Every row has a hidden score from 0 to 20. What is each row's score? 10 is about the middle.
  -0.5  0.4  0.7  -0.1  -0.7  0.3  -0.5  0.7 ~ 11
  -0.8  -0.5  -1.3  0.7  0.0  0.4  0.0  -1.0 ~ 17
  -0.3  -0.3  -0.3  0.8  -0.9  -0.4  -0.5  -0.6 ~ 15
  0.0  -0.6  0.2  1.2  -0.9  1.2  -0.5  0.4 ~ 9
  0.3  -0.5  0.1  -0.6  -0.3  -0.7  0.0  0.3 ~ 4
  -0.1  -0.4  -0.5  -0.6  -0.8  -0.3  -0.5  -0.9 ~ 10
  2.3  -0.6  0.8  2.4  -1.1  0.9  -0.9  -0.2 ~ 6
  -0.9  0.3  2.2  -0.8  2.5  1.4  1.0  2.6 ~ 13
  -1.0  1.5  -0.8  1.3  0.3  1.7  1.3  0.2 ~ 11
  -0.3  0.2  1.8  -0.9  0.5  -0.7  -0.5  1.0 ~ 16
  1.3  -0.6  0.2  -0.6  -0.8  -1.3  -0.6  -0.4 ~ 4
  0.8  -0.7  -0.8  0.8  -1.0  -1.4  -0.6  -0.8 ~ 9
  -0.9  2.1  2.4  -0.9  0.8  -1.3  -0.6  1.2 ~ 20
  0.3  -0.6  -0.3  0.7  -0.4  0.4  0.3  0.4 ~ 3
  -0.4  -0.5  -0.1  0.9  -0.4  0.6  -0.2  -0.3 ~ 14
  -0.9  1.1  -1.3  -0.4  1.3  0.9  1.9  -0.9 ~ 11
  -0.4  -0.3  -0.3  -0.4  -0.9  -1.3  -0.6  -1.1 ~ 15
  -0.1  -0.4  -0.5  1.9  -0.8  0.1  -0.5  -0.8 ~ 17
  -0.7  -0.3  -0.2  -0.4  0.6  1.3  0.7  0.5 ~ 7
  0.7  -0.4  0.1  -0.5  -0.8  -0.3  -0.6  -0.3 ~ 5
  -0.9  -0.4  -0.1  1.6  0.3  2.4  0.6  -0.2 ~ 16
  0.8  -0.5  -0.2  -0.6  -0.8  -1.4  -0.6  -0.9 ~ 8
  0.4  -0.6  -0.3  0.1  -0.9  -0.8  -0.5  -0.9 ~ 10
  -0.4  0.3  -1.3  -0.2  -0.8  -0.5  -0.5  -0.9 ~ 12
  -0.9  0.4  -1.5  1.1  -0.7  -1.0  0.4  -1.0 ~ 16
  0.1  -0.5  -1.2  -0.3  -0.2  -1.2  0.2  -0.7 ~ 8
  -0.9  1.4  -1.3  1.5  -0.5  0.0  -0.2  -0.9 ~ 20
  -1.0  1.2  1.1  -0.7  2.4  1.1  0.5  1.2 ~ 20
  -0.7  -0.4  -1.3  -0.4  1.3  0.4  2.0  -0.7 ~ 7
  2.0  -0.6  0.9  3.5  -1.2  0.2  -1.0  0.5 ~ 9
  -0.2  -0.4  0.8  -0.8  -0.1  -0.7  -0.5  0.4 ~ 12
  -0.9  1.5  1.1  -0.8  0.9  -1.1  -0.1  0.7 ~ 20
  1.4  -0.6  0.6  -0.3  -0.1  -0.2  -0.6  0.9 ~ 2
  0.4  -0.4  -0.6  -0.7  -0.6  -0.7  -0.6  -0.8 ~ 8
  -0.4  -0.4  1.3  -0.5  0.1  0.6  -0.6  1.4 ~ 11
  0.2  -0.5  0.1  0.5  -0.5  -0.1  0.7  0.5 ~ 2
  -0.9  1.0  1.1  -0.8  2.0  2.0  0.7  2.0 ~ 12
  -0.8  0.6  1.1  -0.7  1.8  0.4  0.6  1.2 ~ 17
  -0.9  -0.4  -0.5  -0.1  1.3  1.6  0.6  -0.3 ~ 16
  -1.0  0.8  1.4  -0.7  2.3  0.8  1.4  2.0 ~ 13
  -0.8  1.7  1.9  -0.6  1.0  1.7  -0.2  2.4 ~ 14
  -0.2  -0.5  -0.9  -0.5  -0.3  -0.8  0.1  -0.4 ~ 8
  -0.2  -0.3  0.4  -0.6  0.5  0.9  -0.2  0.4 ~ 11
  1.5  -0.5  0.9  -0.5  -1.0  -1.0  -0.7  0.0 ~ 2
  1.2  -0.7  0.2  -0.5  0.2  0.5  -0.3  0.4 ~ 2
  -0.8  1.9  1.9  -0.9  1.0  -1.0  -0.4  1.2 ~ 20
  -1.0  1.4  1.5  -0.5  1.6  2.6  1.4  3.2 ~ 3
  0.2  -0.5  -0.8  -0.8  0.4  0.7  0.1  -0.9 ~ 8
  1.0  0.3  2.0  -0.4  -0.9  -0.1  -0.8  1.7 ~ 2
  1.0  -0.5  -0.2  1.0  -0.9  0.2  -0.6  -0.9 ~ 9
  -0.8  -0.7  -0.3  -0.4  -0.2  0.3  -0.5  -1.0 ~ 17
  -1.0  0.0  -1.4  1.4  -0.1  0.8  0.5  -1.0 ~ 17
  1.3  -0.7  -0.4  0.9  -1.2  -0.7  -0.7  -0.9 ~ 7
  -0.8  1.4  -0.3  -0.3  0.2  0.1  -0.2  0.2 ~ 16
  -0.8  2.3  -1.4  -0.6  1.0  -0.3  2.1  -0.5 ~ 8
  -0.7  -0.4  -1.3  0.8  -0.9  -0.4  -0.6  -1.2 ~ 17
  -0.8  1.5  -0.1  -0.8  0.5  -0.9  -0.6  -0.1 ~ 20
  -0.8  2.6  -1.3  -0.4  0.7  -0.5  2.2  -0.9 ~ 10
  2.0  -0.6  1.1  2.8  -1.0  1.1  -0.7  1.0 ~ 3
  0.0  0.1  -1.3  0.9  0.8  0.9  3.2  0.0 ~ 0
  -0.8  0.9  -1.3  -0.5  1.5  0.8  2.2  -0.9 ~ 9
  -0.3  0.1  0.0  -0.8  0.5  -0.1  -0.1  -0.5 ~ 15
  0.1  -0.4  -0.4  -0.8  0.0  -0.8  0.1  -0.1 ~ 7
  -0.8  0.0  -0.9  1.3  -0.5  0.3  -0.6  -0.9 ~ 20
  -0.9  1.8  1.4  -0.6  0.4  -0.7  -0.7  0.9 ~ 20
  -0.9  0.0  1.9  -0.8  3.4  3.0  2.0  3.2 ~ 6
  0.6  -0.5  -0.8  0.4  -0.8  -1.4  -0.6  -0.8 ~ 10
  1.6  -0.5  0.0  1.5  -0.9  0.6  -0.6  -0.9 ~ 7
  0.0  -0.5  0.3  -0.7  0.1  -0.5  -0.4  -0.3 ~ 13
  1.2  -0.5  -0.2  0.9  -1.1  0.0  -0.7  -0.8 ~ 7
  -1.0  -0.1  -1.2  -0.4  1.3  0.8  1.5  -0.9 ~ 13
  0.6  -0.6  -0.4  -0.5  -0.8  0.3  -0.7  -0.8 ~ 6
  0.9  -0.7  0.4  0.8  -0.7  0.0  0.3  0.8 ~ 0
  1.7  -0.6  0.0  -0.4  -0.9  -1.4  -0.8  -0.9 ~ 4
  0.6  -0.6  0.4  -0.3  -0.8  -0.1  -0.4  0.6 ~ 2
  0.6  -0.5  1.0  -0.8  -0.3  -0.9  -0.7  0.2 ~ 9
